Where one turn sends some rows of the set: a few examples, then the rows asked:
k_86: [ 17   9   9  -8  -5  18  13 -12  19 -16  19 -16  -1  17  12   6   4 -25
 -15  13  36   7 -15   1   5   5   9 -24   1   6  -2  11   1   0   2 -22
 -10   1   0  11  12   3 -17  -1 -33  13  -5   3 -17  14  13   8   8  -7
  29   6 -17  -5   5   0   2   2  -1]
k_120: [  7  20  11 -16  18  12   7  14  25 -17  19  -3   4  16  23  10  -3 -31
   3   8  10  14  18  16   3   4   1 -11   6  10 -10 -20  14   4  14 -13
 -18 -12  10  -2   4 -20   0  -2 -18   6  -1   1 -11  13   5 -32 -13   5
  26  17  -1   0  17 -11  -1 -11  -5]
k_940: [ 15   6   8  -7   0   7  13  -3  23 -21  17 -14 -10  18   8  -4   3 -28
 -13  18  35   1 -18   6   3   6   9 -20  -2  10   8  15   7  -7  -1 -16
  -9   2   7   7  15   5 -17   3 -34  20  -3   5 -21  20  12   6  13  -4
  32   6 -16   2   0  -3  -2   7   3]
k_586: [  2   7  -1 -14  25  13   4   6  28 -18   0 -20 -13  21  16   6  13 -30
  -8  15  18  15  11   0  10  10  10 -25  -3   8  -9  13  -8  11   4 -19
  -5  10   7   5  18   2 -27   4  -7  14 -27   6  10  14   6  -9  -5  -9
  28   3   8  10   6   8  -2  -7 -12]
k_561: [  9  17   6 -21  14  15   9  14  15 -19  14 -18   7  11  13  11   6 -24
   2   4  -1   5   1  11   2   2   5  -4 -10   2 -16 -14  16   2  18 -13
  -5 -15   7 -12   7 -22  -7  -1 -27   7   8   4   1  12  13 -27  -9  -9
  44   6   2   5  -3  -6 -12 -11   1]
k_103: [ 10  18   2 -12  15  14  10  23  31 -22  13  -7  -5   8  16   8   4 -24
  -6  19  18  11 -27  10   2  18  -5 -13  -3  13  -3   0   4   3  15 -21
 -30   4  11  -5   5  25 -15   7   1  22  16   5   3  13  22  -5   6  -4
  33   0  -7  -5  16  -3  -9  -7   5]
k_57: [ 10   7   3  -1  11  15   6   3  24 -19  19 -18   1  15  10   4   2 -18
   8  15  24   8   2   7   8   1  12  -8  -8   3  -5  21  32   4   7 -25
 -17   0  16  -1   2   8 -16   3  18   2  27  -2   7  20  -3 -24   6 -10
  31   7   7   6   1  -6   3  -4  -5]
k_44: [  6  13   6  -7  14  -1   0   7  31 -26  19  -7   1  23   4  -1  -7 -21
   4   7  -1   8   4  12  -1  -5  10  -2  -5  -7  -6 -15  11  -3  22 -14
 -17 -12   2 -14  -5 -21 -15   6 -18  15   0   1  -9   8  -3 -26 -13   2
  30  10  -3   7   9  -9  -6  -7   2]
k_933: [  7   4   8  -6   9   5   8  17  33 -14  10 -40 -13  17  -1  -4 -13 -19
  11  15  12  15  11  12   5   1  10 -10  -5   0 -17 -17  12   3   4  -6
  -7   2   5   3  16  12 -22  22   0  30  16  10 -10   8   4   0   8   1
  21   9  -7  13  24  -2  -3 -13  15]
k_229: [  1  10   4 -12  13   9   5   7  22  -7  13 -40  -4  16   6  -2  -7 -27
   8  15  17  12   1   8  14  -2  21  -3   4  -1 -13  -9  21  18   5 -16
  -6 -10   9  -9  26  12 -19   5 -10  18  17   4  -2  13  11   9  12  -1
  33  12  -9  27  11  10  -7 -15  -1]
k_857: [ 11  14  13 -13   8  19  15  18  22  -9  11 -47  -2   7  10  11  -5 -23
   5   9  20  15  14  12  13   1   4 -11  -5   8 -28 -17  15  12   3  -9
  -3  -6   3   8  24   9 -11  12   2  19  17  10  -1   8  13  -1   9 -10
  29   6  -3   5  20   3  -5 -16  12]
k_361: [ 14  17   0 -11  29  20  20   5  34 -11  22  -8  -4  15   9   9  -6 -18
   2  17  18   2 -25  -4  -5  11  -4  -6   2   7   3  -4  15   1  10 -11
 -32  -8   8 -14  10  19 -13   5   0  22  10   7   2  19  25   7   1 -12
  38  14  -1  -1   5  -1 -13 -14   3]
k_322: [  7   6  -3  -9  13  21   5   8  26 -22  12 -24  -9  27   4  -1  -2 -24
 -27  20   4   3   9  -1   0   8   5 -23  -5   3  -4  11  -5  -7  -2 -20
 -14   5  12  12  12  -3 -19  10  -2  18 -20   5   3  15   8  -4 -15   1
  34   6   4   3  -2 -10   2  -7   5]
k_743: [ 12   9   0  -5  22  15  13  21  29 -14  13  -8 -12  12   8   8  -8 -32
   7   7  -8  11   8  21   2  15   9 -15 -10   7  -6 -26   9   3  11 -10
 -11  -8   6 -11  -2 -20 -12  -3 -27  22   5   2  -5  14   6 -36  -5  -5
  25   3   1   7   6  -4  -9  -3   0]
k_711: [ 18  21   1  -9  26  22  16   1  35  -6  23  -1  -4  12  14  13  -9 -18
  -3  22  10   3 -23   0  -2   9   4 -10   4   5  -2  -8   8   1  11 -12
 -38  -3   0 -10   2  19 -13   1   3  19  10   2  -2  17  20   4   2 -10
  27   1  -8   0  14  -4 -12 -12   9]
k_580: [ 17   4  -2  -3  16  16   5   9  28  -5  12 -17  -8   9   8   3   6 -27
  18  14  21  11  12   4   5   8   1  -5  -4   9 -11   9  25   0  -1 -16
  -4   9  23   7   4  14 -13  -7  14   1  21   8   3  28   5 -18 -12 -15
  23   6   5   1   3 -11  -2  -9   1]
k_524: [ 12  17   3 -10  26   4  12   5  38 -17  14   0 -15   6  12   3   4 -27
  17  15  21  17 -25  -1   1  13  -2  -8  -1   8  -4 -10   3   6  13 -10
 -25   1   3  -8   8  23 -28   6   0  25   6   5  -4  13  25  -2  -3 -19
  22   5   0   1  16   3  -9  -8  -2]
k_821: [ 10  23   2  -9  22   9  12   8  34 -15  20  -3  -8   4  18   6   4 -27
  10  11  22  14 -23   4   8  13  -4  -6   2  12  -8  -7   3  10  11  -9
 -26  -6   0  -1  11  22 -16  -1  11  21   5   5 -11  16  30  -6  -1 -24
  35   1   2  -1  16   6 -13  -6   1]
k_161: [ 12  22   7  -5  14   7  21   3  24 -28  22 -19  -5  12   9  -1  -8 -27
   4   9  27  10  17  11   9  18   0  -1  -5   9   0   5   3  -1   6 -15
  -7  -7   5  10  15 -23  -6  -1 -41  21  25   2 -17  12   6 -22   5  -3
  28  14   5 -10   6  -5  -6   3   0]
k_855: [ 11   5  -2 -11  28  17  22  -7  34 -23  12 -19  -9  20   9   8   3 -27
 -16  10   9   4  12  -6   5   0  14 -15  -4   9   4  15   5   1  -1  -6
 -17  -4   6  -7  18 -12 -22   2   6  27 -22   6  -2  18   2  -3   0 -11
  29   3  20   9  -4   2  -2  -4  -4]
k_549: [ 17   5  -1  11  27  18   5   7  32   1  17 -18 -11  18   9   6  -9 -12
  10  17  29   3  16   9   8   8   7 -14 -12   4 -12   7  27   3   4 -24
 -21   2  13   1   2   9  -7   2  12  -1  12   2   9  23   2 -21   3 -22
  30   6   0   7   5   4  -6 -12  -2]
k_378: [ 13  26   0   0  17  14   8  -3  27 -11  21 -19  -9  12   4  -2 -10 -23
  10  12  19   6  20   6  10  24   1  -5  -4   1  -6  -4  -2   3   4 -13
  -8  -1  -3  11  13 -18 -10  -2 -50  15  15   3 -18   7  13 -18  -7  -6
  26  12  -5  -5   6   1 -11  -5   3]
k_931: [  6  26   0  -4  17   0   8  -1  32 -19  14 -22  -1  17   8  -4  -2 -20
  10  11  22   1  13  13  12  19  -3   6   4   6  -2   8   3   5   9  -6
   3  -4  -1  -7  10 -13  -3  -8 -41  15  12  14 -16  16  -5 -11   2  -1
  29   8  -8  -4  11   1 -13   1   9]
k_918: [ 14  22   7 -10  24  13  21  -2  25 -16  17 -18  -6  11  11   8  -2 -19
   4  14  22   7  18  11   6  19   5  -6  -6   5  -2   8   5   3   9 -17
 -10  -2   3  -5  12 -20  -8   0 -60  16  25   4  -4  11   0 -13   4  -4
  24  11  -5  -6   9   3  -9  -7  -3]
k_505: [  4  23   1  -8   5  10   8  -9  25 -24  17 -18   0  17   7   0   0 -24
   9  15   7  11   9  13   8  24   4  -4   3   0  -2  10  -3   8  10 -15
  -1   3  -8   1   6 -13 -16  -5 -41  21  25   4 -16   8  -6 -18   2   4
  26   7  -5 -10  13  -1  -6   4   7]
k_199: [ 23   3   9  -5   6  14  22 -14  31 -15  17 -20  -7  16   6  13   0 -14
  -8  15  34   2  -8   0   3   8   9 -25  -8  10  -2   8   5  -2   2  -6
 -14   5 -11  -4  11  -3 -21   7 -26  22 -11  10 -16  10   4   3  13 -18
  24   5 -13 -10  11   8  -4   1   6]
k_934: [  2  12   0  -5  25   7   4  14  31 -19   6 -16 -16  21  20   2   5 -29
 -17  15  19  10  13   6  14  11  10 -22  -6  11  -5   9  -8   8   4 -17
 -10   5  10  10  20   0 -20   7   1  18 -31   2  -2  15   9 -15  -1  -9
  32   0   9  14   5   6  -3  -2  -8]
k_373: [  3  24  -1   0  16   5  10  -5  27 -18  25 -19   0  22  10  -5 -11 -13
  -2  13  14   2  19  17  13  22   4  -6   2   0   2   9   5   8  10 -19
 -16  -6  -4  -2   9 -14  -5   1 -42  23  14  -1 -22   9  -5 -21   9   0
  38  10  -7  -1  12   6 -10   4   3]
k_763: [ 13   8  -6 -12  24  26  18  -9  29 -16  11 -20  -9  16  11  11   7 -28
 -17  16  -6   4   7  -6   4   6  17 -21  -4   6  -2  11  -1   6  -2  -8
 -11   0   0  -2  16  -9 -28  -1   1  24 -17   0  -1  15   6  -5  -4 -14
  29   0  16   9  -4   2  -3  -5  -2]
k_454: [ 10  10   3 -16  15  24   9  12  25 -24   6 -25  -4  23  10   8   6 -24
 -26  16  11   1   8   2   1   4   2 -18  -5  11  -5  14  -5  -5   0 -18
  -8   4  12   5  12  -4 -14   5  -2  14 -19  10   9  20   1   0  -7   0
  32  -1   3  -1   0 -11   2 -10   9]
k_892: [ 17   4   2 -14  12  13  17  12  21  -5   8 -34 -10   7  10   7  -1 -31
  -8  17  -1  18  17   7   9   6  16 -13  -3   6 -14 -16  19   9   5 -11
 -12  -5  20   8  21  16 -15   5  -7  31  34   2 -11   9  10   2  14   2
  27   5   0  13  10  -3  -8 -11   4]
k_690: [ 22   3   1   0   6  13  24  -9  28 -13  20 -24  -8  15   6   8   2 -14
 -11  15  31  -3 -12   4   4  15   9 -27 -11  10   1   8  10  -1  -2  -6
 -12   1  -5   0  16  -1 -18   9 -28  26  -7  10 -22  13  14  -4  17 -21
  38   7  -7  -5   2  10 -10   5   6]
k_853: [ 22   0   6  -4  10   2  18  -4  32 -11   5 -10 -16  17  16   8  10 -27
  -9  13  34   9   1  -1   6  15   1 -24  -2  16   1   3   2  -2   7  -7
  -8   6   7   7  11  12 -14  -2 -29  26  -5   9 -26  15   6   4  12 -10
  22   5 -12 -10   8   3  -8   8  -4]
k_130: [ 16   2   0  -3   5   8  14 -14  26  -9  10 -18 -12  19  12   7   9 -24
  -7  13  30  10  -1  -3   4  24  -2 -29   0  13  -4   6   2   6   5 -13
  -9   0   3  13  16  12 -15  -3 -27  24  -7   7 -29  12  15   2   8 -12
  34  11  -9 -10   6  11 -12   7  -7]
k_590: [ 12   6   8 -14   9   9  14  -2  30 -13  12 -38   0  20   6   8  -7 -24
  -3   7  13  24  20   1  10  -3   9  -7   6   6 -14  -9  20  11  12 -17
 -18 -15  14   1  16  13 -13   6   5  26  25   4 -13   5  -2   9   9   8
  24  12  -2   6  21   2  -2 -10  -2]
k_777: [ 15   5   0   0  13  18   3   3  24 -13  19 -10  -7  10   9   5   0 -21
   5  20  16  12   3   7   1   3  18 -13 -11  -1  -7  13  25   2   5 -27
 -18   9  13   4   1   7 -23   4  11   0  31  -7   8  16   1 -25   2 -11
  22   2   5   7   2  -7   5  -8  -6]
k_292: [ -3   9   0 -20  15   7   1  13  23 -16  12 -11   0  21  14   0   9 -30
  14  15  -7  12   4  16  -4  15   3 -14   8   4  -3 -12  18   7  10 -11
  -6  -4  15 -13   6  -8 -15   4 -29  14   5   6  -5  15   5 -31 -10   9
  37  23  -2  10   8  -8  -7  -8  -1]
k_401: [ 13   1  -4   5  27  19   1   6  33   0   9 -20 -12  18   5   8  -3 -12
  15  19  18   3  10  11   5  11   8 -13 -10   1 -13   8  28   3   6 -21
 -13  10  12  -7  -2  14 -16   0   4  -1  15   6  14  25  -4 -19   3 -19
  29   3  -2   8   4   2  -7 -14   1]
k_954: [  8  17   2 -11  15  15   9  14  33 -24  19  -5  -5  16  10   6  -7 -24
  -3  15  25  17 -24   4   0  17  -8 -17   0   9  -2  -5   0   5  14 -29
 -35  -4   8   0   4  25 -18   9   4  19  11   3   2   7  24  -5  -3  -1
  32   7  -5  -9  17   2  -5 -10  -1]
k_301: [ 14   4  -4   3  12  14  -4   1  33  -6  18 -12  -9  14   5  -4  -1 -24
  15  16  16  12  16   5   6   8   4  -7   1   2 -10   6  23   0  -2 -18
 -10   9  16  12   0  16 -13  -4  20   1  16   2  -7  22   2 -21 -14 -12
  22   6   0   2   5 -10   1  -9   2]
k_319: [ 12  16  14  -7  19  12   8  13  27  -5  19 -30  -8  10  14   4 -13 -31
  -1  11  25  13  12  12  14 -10  27  -5  -1   1 -15 -20  12  11   6 -13
 -18 -10   7   5  22   6 -14   5  -7  16  15  -4  -6  11   7   6  13  -3
  16   2 -11  24  18   2   0 -16  -1]
k_22: [  1   9   3 -10  16  12  13   7  31 -22  12 -19   3  23   6  12  -5 -27
  13  -2   4  14   8  17   7  11  -4 -10   3   7  -7 -14  15  12  14 -18
  -9 -21   3 -22   1 -18  -7  -8 -12  16  -3   9  -4  14  -1 -29  -6   0
  36  15   3  -1  14  10  -7  -4  -3]

k_821 turns into k_954
k_322 turns into k_763
k_918 turns into k_931
And these:
k_933 turns into k_892
k_743 turns into k_292
k_401 turns into k_580
k_199 turns into k_853

Where one turn sends some rows of the set: a few examples, then the rows asked:
k_983: [  1  -2   3 -12  -5  15  -3  -7   1 -17  -5  -8   5  14  19  -4  12 -14
   4  -6   1 -13  -1   1   7 -19 -16   6  15  -1 -22   9   4   4  -2  12
  -2  17]
k_75: [ -7  -9   8  -2   7  -6  -6   2  -6 -18   1  -5   6   9  10 -10  12   9
   5 -11  -7 -20  -4  11   5   5 -17  -5   3   5   7   3  -1  11  10  10
   4  17]
k_729: [ -5  -7   8  -8   5  -7 -12   8   4 -18   9   0   7  16   5 -11   2  10
   4   0  11 -27 -10   5   2 -14  -6  -2  -9  10   6  10   0   5  15  14
  -4  -1]
k_125: [  2  -2   4 -17  -2  12  -4  -2   9 -18   1  -3   8  13  11  -5   3  -8
   5   1  11 -18 -10 -12   5 -31  -5   8   5   3 -18  11   6  -2   1  18
  -5   6]
k_433: [ -5   8  -1  -3   8   1  16  -7   1  12   0   6  -6   2   2   6 -12  -7
   8   7  -8  18   6   2 -13  -1  18  -4  -2  -8   9   6   8   8   6  -2
   4  -5]
k_597: [  4  -3   4 -17 -10   8  -4  -3  13 -13  -3  -8   8   6  15   1   5 -26
   8  -7  11 -10  -8   0   9 -24 -15   9   1   1 -19   4  -1   2   3  15
  -1  11]
k_284: [ -6  -2  12 -13   5   2  -1   1   3 -19  -1  -3  13  -5   0  -5  12  11
   5  -4  -7 -17 -18 -20   5 -10  -3   5   1   2   3  -5   6   1   3  15
   1  18]
k_9: [  1  -1   7 -14  -6   6  -1  -5  10 -13  -7  -9  14  -8  10   2  12 -17
   8 -11   0  -7 -11 -12  11 -14 -13  10   1  -2 -14  -6   0   1   0  15
   2  22]
k_991: [ -6  -3   8  -6   4   2  -1  -3  -7 -19  -7  -6   9   1   9  -5  17   8
   5 -12 -13 -14  -7  -3   7   3 -15   1   9  -1   1  -4   2   7   3  11
   4  26]
k_445: [ -6   9  -7  -7   2   9  11  -7   1   9  -1  11  -6   4  -3   5 -15 -11
   4   5  -8  20  12   4 -11  -7  17  -6   6  -4   8   8   9   6  -1   1
   1  -1]
k_581: [  2  -9   7 -12  -5  -2  -9   3  13 -12   3  -5   4  13  13  -5   2 -21
   7  -6  18 -17  -5  13   7 -21 -16   3  -4   5 -11   9  -4   4  12  14
   1   3]
k_452: [ -5  -9  13  -6   3 -11  -8   5   6 -12   1  -5  12  -4   4  -7   9   0
   9 -14   0 -15 -12   5   8   1 -16  -2  -9   7  11  -5  -4   7  14  12
   7  15]
k_714: [ -8  -6  11  -8   9  -8  -6   7   1 -19   4  -1  11   4   0  -8   8  16
   6  -5  -1 -24 -15  -8   4  -5  -5  -1  -7   7  11  -1   3   4  11  15
   1  11]
k_994: [ -8   8  -5  -6   4   6  10  -6   0  10  -1  10  -5   2  -4   4 -13  -5
   4   5 -10  18  13   4 -12  -1  17  -8   2  -2  14   6   8   7  -1  -1
   4   0]
k_795: [ -5   8  -1  -4   7   2  16  -6  -1  11   0   7  -6   5   2   5 -15  -6
   9   7  -7  18   8   6 -13   0  18  -4  -3  -6   9   8   7   7   9  -1
   3  -7]
k_888: [ -8  10  -7  -7   4   7  12  -8  -1  10  -2   9  -4   2  -4   5 -12  -8
   3   5  -9  20  11   1  -8  -4  16  -6   4  -4  11   6  11   6  -3   0
   1   0]
k_999: [ -4   9  -2  -4   5   1  14  -7   2  12   1   5  -8   6   4   6 -14 -10
   8   8  -4  17   7   6 -13  -3  16  -5  -2  -6   6  10   8   6   7  -1
   4  -9]
k_717: [ -7   8  -6  -5   3   6   9  -5   0  10   1  10  -6   7  -3   3 -16 -11
   2   7  -6  16  14   7 -10  -4  17  -8   2   0  11  10   9   7   1   0
   2  -5]
k_782: [ -3  -9   5  -5   3  -2 -11   3  -3 -16   3  -4   2  22  13 -12   6   0
   4  -8   6 -23   0  20   4  -6 -20  -5   4   7  -3  14  -3  10  12  10
   0   8]
k_712: [ -2 -12  10  -8   1 -10 -11   7   9 -11   5  -3   7   8   9  -8   2  -8
   8  -9  13 -20  -8  16   6  -7 -16  -1 -12   8   5   5  -6   7  18  11
   3   6]
k_950: [  0  -5   2  -8  -2   6  -8  -2   0 -17   0  -4   0  24  18  -8   6 -10
   4  -6   9 -19   1  16   5 -18 -18   1  10   3 -15  16   0   8   6  11
  -2   8]
k_374: [ -6  10  -7  -6   1   9  11  -6   2  11   0  10  -6   5  -3   5 -15 -12
   4   6  -6  19  14   4 -11  -6  16  -7   4  -1   8  11   9   6  -1   0
   1  -5]
k_171: [ -1   1   7 -18  -1  11   0  -3   6 -20  -3  -4  12  -1   7  -1   9  -1
   6  -1   0 -14 -14 -23   7 -23  -3  11   5  -1 -12   0   7  -3  -2  18
  -4  17]
k_200: [  0  -6   5 -15   2   3 -11   6   8 -18   7  -2   5  21  10  -8  -1  -3
   5   3  16 -25  -7   2   3 -27  -6   2  -1   7  -9  15   2   1   9  16
  -5  -3]
k_551: [ -2   8  -2  -7   6   4  15  -9   1  12   0   5  -8   7   4   7 -15 -11
   9   9  -6  20   7   4 -14  -4  16  -3   1  -8   3   9   8   6   6   0
   3  -7]
k_922: [ -4  -5  10 -10   0  -4  -1   0   7 -14  -5  -6  12 -13   6  -1  14  -5
  10 -13  -5 -10 -14  -9  10  -1 -14   6  -3   2   3 -10  -1   4   4  14
   4  24]
k_29: [ -3   1   5 -10  -1  12   2  -8  -3 -20  -9 -10   9   3  14  -2  16  -4
   5 -10 -11 -12  -6  -8   8  -9 -15   6  15  -2 -14   0   5   4  -4  13
   2  27]
k_460: [ -4   8  -2  -5   5   4  18  -8  -1  12  -1   5  -5   2   3   7 -13  -9
   9   7 -10  20   7   0 -12  -2  17  -4   0  -8   8   6   9   7   6   1
   4  -4]
k_384: [ -9   9  -6  -5   4   5   9  -5   0  10   1  10  -5   4  -4   3 -14  -7
   3   5  -7  17  11   7 -12  -2  16  -8   2   0  16   8   9   7   0  -1
   1  -4]
k_50: [ -3   8  -1  -5   5   5  16  -9   1  12   0   5  -7   5   4   6 -14 -10
   9   8  -8  20   7   2 -13  -4  17  -2   0  -8   5   8   8   7   4   0
   4  -6]

k_717 turns into k_374
k_950 turns into k_983
And these:
k_200 turns into k_125
k_597 turns into k_9

